One vector is turned by the same rotation once a tick. Each row is the vector after some number of ticks, and that number follows the row.
The counts run from 0 to 494.
[ 25 -11 -17  12   1   6  -6  -8   1 -12 -23  19  32 -30 -13  -9  -9  13
  11 -19  13  -7   2  33   8   0  26  -7 -18  10   0 -13 -18  -9   2 -12
  16 -21 -21   5  20   4 -19  11  38 -21  24  -1 -26   1  10   0  -3  17
  -1  13 -20  24  15  22 -29   7  15   5 -16  -7  30   8   9  -2  11  10
  12  10  24  -5 -29   7   4  15   4  -1  -4 -13  -4 -28 -16  -4  -2  14] => 160
[ -8  -8 -25  12  10   7  -1  -9 -18 -16  -9   1  14  13  -7 -20 -13   2
  10  10 -24 -14  17  25   5  15  19  17 -24  11   1  -4 -22   4  14  -6
  22 -29 -18   7  12   5 -15  29   8   6   1  23   1  -2 -18  13 -10   3
  -5 -13 -22  29  33  -7  -9 -17 -12   0   0  23   0   0  10  -3  -6  14
  -9  18  -4 -13   2 -28  31  26 -11   0 -20   6  12  13 -10 -15  -4  30] => 454
[ 16   2 -10  -1 -22  -9  -3  -2  -1   2 -18   9  27 -20   1 -29  -5  -3
  20 -24  10 -17  12  33   0   1  21 -12  -3   6  18  -8  11 -17   3  -3
  -1  22 -32  -4  22  22  20  15  37 -10  17  12 -10  -9   8  10 -17  -4
  10  18 -12   3  17  12  -4   4   8   2  13 -11  20  24   7 -25  -2   1
 -18   3  19   2 -20 -11   9  24   5   5   3 -22   2  -1 -29   3 -26  -7] => 246
[-10 -10   9  16   5 -13   2 -14 -14   4   2   7   4 -13 -21   9   1  12
  14 -18 -23 -11  13  22  17 -23   4  -6  15   6   4   5 -12   6   0  -2
  -1 -10 -28  34  -1  12 -14   7  30  14  12  19   8 -12  -6 -11 -14  -2
  26  -7   3  22  29 -12 -19 -18   6  16  12  18   5  13  14   2  -8   7
 -30  -1 -14 -18  -8 -15  15  26 -27  11  11  10  26  11 -22  -2  29   8] => 234
[ 10 -19 -13  13  15  16 -19 -18 -35 -21  21  -3   4 -21 -13  16 -24 -10
 -10   5  11  -9   1  21   8  -2 -15   9 -10  -6  24 -21 -17  -6   7   1
  15  -9   7 -29  -6  37 -30  -3  17  -4 -20   5  18   8  13  19   5  14
   7 -21   0   2 -10   6 -14 -14  -6  -2  15   9 -11 -27  20  20   5  14
  13   8 -10  -9   5   4   6  22 -21  14  16   7  43   4 -11   6  13  10] => 361
[ 11 -12 -10  28   0  -9 -10  -5 -23 -21 -23  -2  14  10   1  -4 -15  -4
  19   1 -15 -10   3  31   6 -27  20  15 -20 -13  10  -2 -17  -3  29   2
   5 -15 -25  -7   7  11 -25  17  29   7  22  21  30 -15 -17  26  -9   6
  28 -15 -26   5  16   3  20 -25  21 -24  -9  12  23   1  21  11   1   9
   9  12 -20  -4  -8 -24  12   7  -1   9 -10 -14  11   3  -4  -2  -7   1] => 65
[-10   0 -30  19   5   1 -19 -24  -9  -7  -5   7  17 -29 -32 -17 -18  -8
  -3  -7  -5   0  -5  15  14  -7  -7  17 -14   7 -16  -2 -17 -17 -13  -2
   4 -28 -19   8   8  -3 -39   3  28  -8 -11   1 -21  40  -6 -14 -11  24
  -7  -1 -13  39  15  -4  -4  -1  -7  12   8   8  19   8  26   4 -20  -8
  -7   7   0 -12  -6   3  17   4  -7  -2  12  11  10  -8  -6   6  24  -7] => 463
[ 17 -11   5  27   4   7 -11 -13 -19  -6   1  15   5  10  -9   1 -11   8
  27   2 -12 -17  10  30  19  -7  10  -5  -5  -6  30   1  -1 -11  15 -16
   2  19 -22   1  20  15   2   6  17   1  22  37   5 -10  -9  37 -14 -15
  19 -23  -5   2  10  20  13   1  27 -13   2 -10  35  14   9   9  -5 -19
 -10  12  -3 -11 -10 -15   8   4 -20   7  22  -8  17  19  -1  -2   7  -2] => 484
[ 11  -6 -31  48  -6  12 -18  -5  -5   3 -18   2  11 -21 -30   0 -14  -4
  17  -8  23   2  -6  13  24 -22  18  -3 -18 -11 -13   1 -18   9   1  18
   3  10  22   2   3  27 -28  19  23 -29   4  23  -4  10  12  -3  -6  18
  22 -18 -18   5  12   2  -1   7  18  -7   2   2  18   5   3  15  -2 -10
  20  -7  12 -13 -13   7   6   2   0  -4  17 -13   9 -27  -1  17  13  -6] => 391
[ -7   1 -20   3 -16  13  -1 -31  -9  -4  -1  -6  -1  -7 -12 -30 -16 -33
   1   2 -11  -2   3  24   0   2 -16  23 -15  22  12 -10   5   5  -1   1
  -2  16   6  10  35  24  11   9  13   6  -8  29   9   1  12  24 -21   4
   4 -21   1  26  15 -12   1   6 -18   0   6 -15  -5 -17  17   2  -5 -13
 -17  -5 -13 -34  -4 -13  21  -4  -5   9  28  -8  -4   7 -11   1   3 -13] => 173
[ -3 -17 -23  24   8   5 -38   5 -12   3 -23  12   6 -17 -27  -1   7   0
  -4  20 -29 -10   2  26   4   1   0   4 -13   3  28  18 -20  17  21   1
  -9 -17 -15  35   4   1 -27  13  33  -5 -13  19  -1  25   7   4 -10   5
 -10  -2 -31  23  29  -9  -3   9  15   3  13  -8   7  10   8   1  -7  17
  -7   4 -12  -5   9 -13  18  13   7  15 -12 -19   5  -4   9  10   4  18] => 227
[  0  -8 -30   1 -14   3  -7 -17  -6  20  -9   6  20  -9 -10 -11   0  -9
  -7  -6  -5  -3  -6  54  -2  16   3   3 -14   6  34   9   0  19  13 -11
  -1  34   8  24  30  23 -10  -2  12  -3  19  30   6   0  35  11 -20  -5
   2 -13  -4  10  24   1   7  21   7   3   5  -9  14 -11   2   0   3  10
   0  -9   1 -13 -12 -12   6   2  -1  16   0 -22  -4 -20 -10  24  -6  17] => 400
[  8   4 -20  32  -8 -15   4 -34  -4  11 -16   8  34 -14   2  -2 -13   3
   8 -25   2  -6   6  24  12  -3   4   5 -14   5  22 -14 -29   0  -3 -17
   9  20   7   1  14  20  11  -8   8  -2  27  29  -3  -8  24  16 -12  -1
   2   0   7  10   3  16 -14  -6  16   8   1  -3  27   8   0  16   2  -7
  18   1  19 -20 -20  28 -20  -3 -31  -2  12 -18  -1   5 -27  14   0   9] => 21
[-17   0 -14  -5 -29   7  -5 -26  -7  -6   3   0   8 -31 -21  -4  -5 -35
 -19 -12   4 -12  10  21 -27  15 -10  10   2  22  -1  -5   5   6  11  -3
   1 -12 -24   0  26  19  21  -3  32  15 -10  23  -2  11   8  -2  -8  -4
 -15   5  13  24   9  10  -1  -8 -12   8  12  -1 -19  -7  -5 -24 -14  20
 -24   4  -7 -29 -11   4  24  18  -7  24   4   0   9  32  -7  -4   4  -2] => 41
[ -8  -7  -2  -5 -15 -10  13 -24 -25 -15  -2  12  24  -9   5   5  -7   9
   2 -18   0 -17  11  30 -19  17  10  -4 -20   7  24 -15  11   6  16 -36
   3  26  -9  -2  37  38  29  -5  30  -4   9  36  10 -18  18   7  -8 -20
  11   0  -3  -7   7  30  -7   0  -6   3 -12   0  11  -8   0 -11   0  14
 -29  -2 -11 -14  -7 -12  16  23  -3   7   0 -11  10  -4 -23  -7 -15   8] => 491
[  6 -16 -10  19   0  -1 -14 -13  -5 -10 -24   3  22 -39  -8   5 -15 -11
  20   5   7   3   4  33 -15 -12  19  -3  14  22  21 -11  -6  -2   6 -17
   6 -16 -18  13   4  -7  -3   1  19  -2   6   6   0  17  24   9  13   9
  19  22 -18   4  10  16 -15  -9  23  -8   7  17  18  18   2   6   8  32
  12   5   4   5 -22  20   3   9 -29   3 -10 -21 -11  42 -12  -3  30   5] => 149
[ -5   4  -6  35 -13   0  11 -22  -9  -1   7   3  17 -32 -12   6 -16 -18
  11 -14   1 -17  18   3   3 -21   2   5   7   9 -26 -26 -18   4   5  -8
   2 -16 -19 -15  13   6   5  -7  22   3   3  16  12  -3  13  18   0  -1
  17 -10  17  19 -11   7  -4 -28  18  10  -1 -11 -11   0   7  -5 -20   4
  22  13  11 -18 -30  38  15  12 -35   9  21   8   8  40 -10 -17   6 -23] => 429
[ 11  19   4   4 -34 -14   6 -18 -10   5  -5  -3  19 -17  -9 -13  -8  -8
  21 -34   8   7   5  36  13   1  -1  -3  10  19  15 -16   4 -20   2   3
   5  36 -32   3  18  18   7   5  40   0  12  19   2 -16   7 -10 -12   0
   9   3  -7   2  13   5   0  -5 -14 -12   3  18  20  20  12 -11   2  -6
 -23  -1   6 -20  -2   1  21  30 -20   8  26 -14   7  -1 -31   1   3 -23] => 245
[ -4 -15   2  36  -8  11   1 -11 -20 -14  -6  -2   0   0 -27  -3  -8  -3
  29 -11   4 -23  20  -6   6 -22  21   5 -24 -10 -26 -10   3  15  10  -8
  -2  -6 -16  -6  12  10  -6  18  33 -13   0  32 -16 -13 -22  22 -12   0
  16 -10 -13  15 -20  42   5 -11  16 -13 -21  -8  11  14 -11 -10 -11 -15
  -1   5   4 -10  -1   8  16  23   9   1   8  -8  23  10   2  -2  -6 -21] => 341
[  9 -26 -24  13  10 -14 -15 -20 -16 -16 -21   8  13 -40 -11  10  -6  -3
 -10 -12   7  -3  16   9 -16   5  -6  13  -4   2  19  -5 -10  -1  17  16
  20 -14 -13  -5   9  27  -9   4  29 -16   0   1   5  11   5  -4   3   0
 -10  29 -13  23 -18  20 -11 -13   1  14  14  -6   1  16 -13 -14   0  27
  -9  22  -7   7  -2  33  -5  20   6  24 -17  -9  16  16 -11  10 -18 -10] => 277
[  7  11  -6  30 -20   2 -25   1  -2  12 -17   1  14 -33 -27 -10  11  -6
   6 -17  -8  -3   2  25   6 -17  -9 -14  17   8   5  18   0  24   5  14
 -20  12 -18  22   7  12   0   8  55  -9   1   9 -18  -2  13  -8 -21   8
   8   5 -14  14  20  -5   5  14  17  10  13 -16  16  34   0 -11 -13 -11
 -11  -3  10 -14  -5  14   7   5   0  16  20 -22   2 -19 -13  15   9 -10] => 472
[  1  -6 -23  33  -5  19  -4 -22 -16   0  -3   3  12 -21 -27  19  -6  -6
 -18  -9  29   6   2  11   5   7  -2  -3 -20 -13 -13  -2  -5  22  22  -6
  11   2  20 -14  14  33 -27  -2  27 -17  -5  19   4   6  19   1  -8   3
  -6 -27  -2   2 -21  23   9   0   9  -4 -14  -4   8 -11 -12   5 -21  -2
  18  -5   0 -18 -15  21  14  13  -8  14  12   2  16 -17  13  21  16   5] => 350
[  9 -21  -7  -7  -2   6 -10 -18 -12 -29 -26  -3  15  -6   8  -7 -19   1
   1 -10 -16 -16  19  36 -22   4  17   7 -21   9  22 -12  -9  17  36 -14
   8 -17 -25   5  18  17  11  24  22   6  -2  16  18  -7  -4   8 -16  -1
  -6   5 -17   3  24   8 -13 -16  -5  -5   9   4  10 -14   7   1  22  28
 -21   4  -9 -13  -3 -13   4  22   8  19 -28 -19  -1  18 -24  -9 -11  19] => 450
[  8 -12 -23  51  12   4   2  -1  -7  11 -15  13  -2 -12 -37   7  -9  -4
  31 -10   1  -7   3  14  22 -18  10  11 -11  -3  -2   1 -12 -11 -14   5
  22   4   7  13  14  -6 -31   6  21 -29  26  20  -4  16  11  27  -3  11
  20 -10 -20  30   9  15   3   7  37  -6  -4   1  13   5  21   5  -2 -15
  35  -4   8   1 -12   3  -1 -18 -26   8  22  -7  14  -8  11  11  24 -10] => 13
[  1  13   2  20   1 -14   0 -41 -22 -12   5 -10   3 -14 -16  -6 -14 -12
  28  -2   0  -5  -4  15   5 -17 -11  21  -3  15   9 -24  -1 -24 -25  -1
   7  10 -17  -1  10   2  -2  -5  36   2 -10  13 -22   7   2  13  -2  10
  12   4  -5  28  -6  18   6   2 -12  11  -8  10  19  22  16  -6  -1 -15
  -8  -3   0 -19  17  13  20  18 -18   3  38   1  22  16 -33  -1  17 -23] => 331
[-14 -19 -21  17  22  -7   7 -18 -27 -10   9   5   9  -2  -8 -11  -9  -3
  22  10 -14  -7  14   2  10  14   0  28 -34  11  18 -21  -6 -16 -10   0
  13  -1 -10   1  16  16  -7   7  16 -13 -19  27 -22  17 -13  24   3  -4
  -1   3 -18  20  -6  24 -14  -6 -18  15   1  16  -7  11   9  -9  -8  -8
 -11  12  -1  -3  18  -7  23  31  -6  -8   5   8  26  22 -14 -21  -8  -8] => 413
[  1 -24 -14  15   2  -4 -15  -6 -13 -13 -17  -5  29  -7   9  16 -12  10
   5   8  -5 -22  16  37 -15  14  12 -12 -12   0  24 -15  -6  40  10   4
   3  -3   3  -4  -6  24   0   2  37 -14   5  10   5 -19  18  23 -14  -6
  -9  -6 -18  -2  17   6  -3  -2  10   8  14  11   4   1   5   1   7   9
   9  -2   8  -4  10  -1   6  11   5  19 -28 -15   2 -29 -22  15 -16  52] => 446
[-11 -35 -31  10  11  22 -11  -6   4  10   3   3  11  -6  -9 -15 -20  -5
  18   6  -8 -28  11  12   6  -4   5   8 -18  12  20  -8 -12  16 -14   5
   3  -4   8  11  21  18  11   4   7 -23  -4  22 -18  19  26  46  -7   9
 -11   2  -8  22  13  24 -21  20  10  26  19 -21 -13  -6   1   3   0   8
  17   5  24 -10  -5  -1  11   5 -12   6  -2 -19  -1   5  -6   8 -12   5] => 175
[  7  -1   1  29 -10  -3 -31  18 -13   0  -8   6  23 -31  -9  14   7   9
  -7  -3 -12 -29  10  10  -8  -6 -24  -9  19   6   5   4 -19   8  12   4
  -2  -6 -29 -10  -5   3   1  -7  51   0   2   3   8  10  15  20 -13   3
  -3  -7 -10  21  10  -7   6  -4  36   7  21 -26   2  19  14  -4 -21   4
  12  11   2   1  -9  19   6  -1  -8  37  18 -18   5 -15   1  13  -8   5] => 53
[  6  27  15  17 -18  -6  -9 -26 -21 -11   2 -15  12 -11 -10   3 -18 -18
  10   0   0 -13  -3  40  -3 -11  -4  19   3  18 -14 -18  -2  -7  -4  -4
  13 -19 -34 -21   7  -9 -18   1  27  20   3   8   8   1  -8  12 -15   6
   4 -20  -5  14   9  -7  24 -23   6  -8   0  16  15  12  37 -10 -13 -13
  15  -2   6  -9   5  -6  31   0 -14  12  24  -2  11  16 -16   8  20   3] => 290
[-18   2 -24  19 -21 -12   6 -16 -19   5 -14   5  24 -30 -11  12   0 -17
 -27  -6  -4  -2  11  27 -23  32 -10  18 -17   1  18 -23 -20   8  15  -3
  27  14  11  -1   7  21  -3 -13  20   4   4  28  38  -1  14   3  -3  -7
 -18  -7  -4  15   5 -12  -9 -14 -13   4  16  11 -24 -25   6   6  -3  10
   4  10 -11 -28  14  12   8  -4 -18  22   0 -12   7  -6  -3  16  -5  19] => 358
[ -5  -2 -13   7 -20  -6 -39 -13  -5   3   1  -1  23 -33  -3   9  -8 -17
 -21   2 -19 -12  -2  25  -6 -21 -20  -2  18  16  18   3 -11  13  14  -2
 -12   0  -4  -1 -14  27  11  -8  31  13 -21   7  15  16  31   4  -6  11
  -3   7  -3  -7  26  -3  -1  -6  12   4  37  -2   2   8  11  13  -6  19
 -10   0  -5 -15  -6  20   9   1 -23  22  -3 -28  -6  16 -14  14  12   4] => 139
[  0  -9  -1  13   5  -8 -17 -46 -22  -5  22  12  -2  -1 -21   6 -14   5
  -8 -18   2  -2 -17  25  17  -1 -24  17 -19  -7  27  -7  -3 -16   2 -11
  11   5 -12  10   7  13 -10 -17  15  14   7  29 -14   7   2   4 -24   2
 -18 -21   4  18   2  17  -8   9  -6   7   2   9  32  -3  10  19  -2 -14
 -15   0  -3 -33  16  -6   7  11 -19  12  23   0  27  -5 -22  14  19   7] => 407
[ -1   3  -9  31 -25   8   3  -4 -17   3   3  -2   3  -5 -29   9 -15 -25
   9 -18  13  -1   0  26  23 -30   6 -11 -11 -16 -11   2 -10  19  -4   7
   3  25  15   7   1  38 -13  14  26 -16   4  32  16 -10  13  -2 -15  12
  33 -29  -6  -7  20  -9  -2  -1  10 -13   5   2   9  -9  17  24  -5 -13
   2 -18 -15 -19 -11 -16   7   9 -15   8  26   0  16 -30 -10   9  27  -2] => 392
[ -1   0 -31   6   8 -19 -18 -25  -9  27   7   9  21 -22 -14 -13 -16   5
  -3  -8  -4 -14 -16  36  20   3  -4   3   5   7  22  20 -15  -1 -11  -3
  -8  11  -1  10  -8  10 -29 -19  10   4   2  13 -28  18  24   0 -15   9
  -6   3  13  16  18  -4  -4  12  -7  24  24   2  21  25  16  -3 -17 -10
   4  -4  14 -10  -8  -2   5  12  -7  13  13  -3  31 -20 -29  20   1   8] => 324
[  2  -7 -48   8  22 -15  -3 -36  -3  12 -11   6  24 -32 -16 -27 -10   6
  12 -12  -8  -5   1  28  14   6  -9   7  -9  29  23  -1 -18  -7 -10   2
   4   5  -9  17  18  11 -10  -9   4  -6   8   3 -29  19  24   9  -7   5
  -2  12   1  32  -1   1 -17  -1  -9  27  17   0  19  18   7 -16  -4   6
   4   8  23  -4 -14  18   2  14 -18  -4  -4 -10  10  12 -34   8  -5  -5] => 323
[  6 -20 -13  35  -1   8 -13  23  -1  13 -24  13  12 -14 -19  -3   5   1
  28  -7  -8 -28  15  24   6 -18  13  -7   2  -8   9  15  -7  10  -6   4
  -3  -1  -5  22  19  -1  -7   6  31 -21  31  26 -13   4  14  27  -8  -2
  22   5  -8  23  24  10  -1  14  44   6   6 -25  11  27  13  -2  -6  -3
  24   5  14   6 -23  -5   0 -13 -13  19  10 -18   2 -15   5   7   0   1] => 12
[ -3 -28 -17   8   7  11 -32 -27  -8  -3   8   6  -9 -19 -11   7  -2   1
  -6   3 -14  -8   8  14  -5  -3 -23   0  15   0  32  21  18   9  13  -4
 -12   4  -8  14  24  26  10 -14  27   5 -12  27 -17  13  17  26 -20  -9
 -15 -19  10  11   4  10  14  25  23   4  23 -14  19  13   8  -4 -26 -11
 -23  -4  -6 -17   5   5  12  13 -18  24   7  -8  15   6  10  18   9  -4] => 181
[  4  -4  -7  22  10  10   6 -31 -23 -11   9  -8  23   0  -4   7 -31  10
  19   2  10  -4  -1  26  16 -15  14   2 -27   0 -11 -25 -20   4   6 -23
  20 -20   2  -6  -1  10 -39   7  21 -12   3  13  -1  -6   2  10  -2   7
  20 -20 -18   0   7  15 -11 -15   6  -8 -15  34  13 -20  15  17   7   4
  14 -14   6 -11  -9 -15  19  20 -15 -11  -4   5  12   0 -19  -5  28  18] => 70
[  6  -5   9  16   8  -7 -13   5 -34 -14   6  10   8 -17  -5   2  -6  -3
   7   3 -17 -29  12  18  -3   6 -10  12   5   9  29  -8 -19 -13   4   7
  15  -9 -37 -21   0  12  -9  -1  26  14   2  16  29  -3 -23  23   2  -5
  12   4  -6  23  11  -8  -4 -25   6   6  20 -15 -21  18  13 -14  -3  12
  -9  21 -21   3   3  -8  16  24 -11  23  18   6  29  27  -2 -14  -8   2] => 280
[ 11   4 -13  18 -11  20 -19 -19  -6  -9 -10   9  13 -32 -28   4  -6   5
 -14  -1  10   2   3  16  10  -6 -10  -9 -11   7   4  12 -12  28  27   3
   8  -1  11  26  11  23 -27  11  31 -12 -12  18  -3   1  24 -12 -27  10
  -6 -27 -13  17  17   1  -7  23   4  -4  -8  -4  18 -11   1  16  -1   8
 -18 -10 -12 -24   1   1  17  10   1  11  11 -16  11 -29  -6  19  36  15] => 309
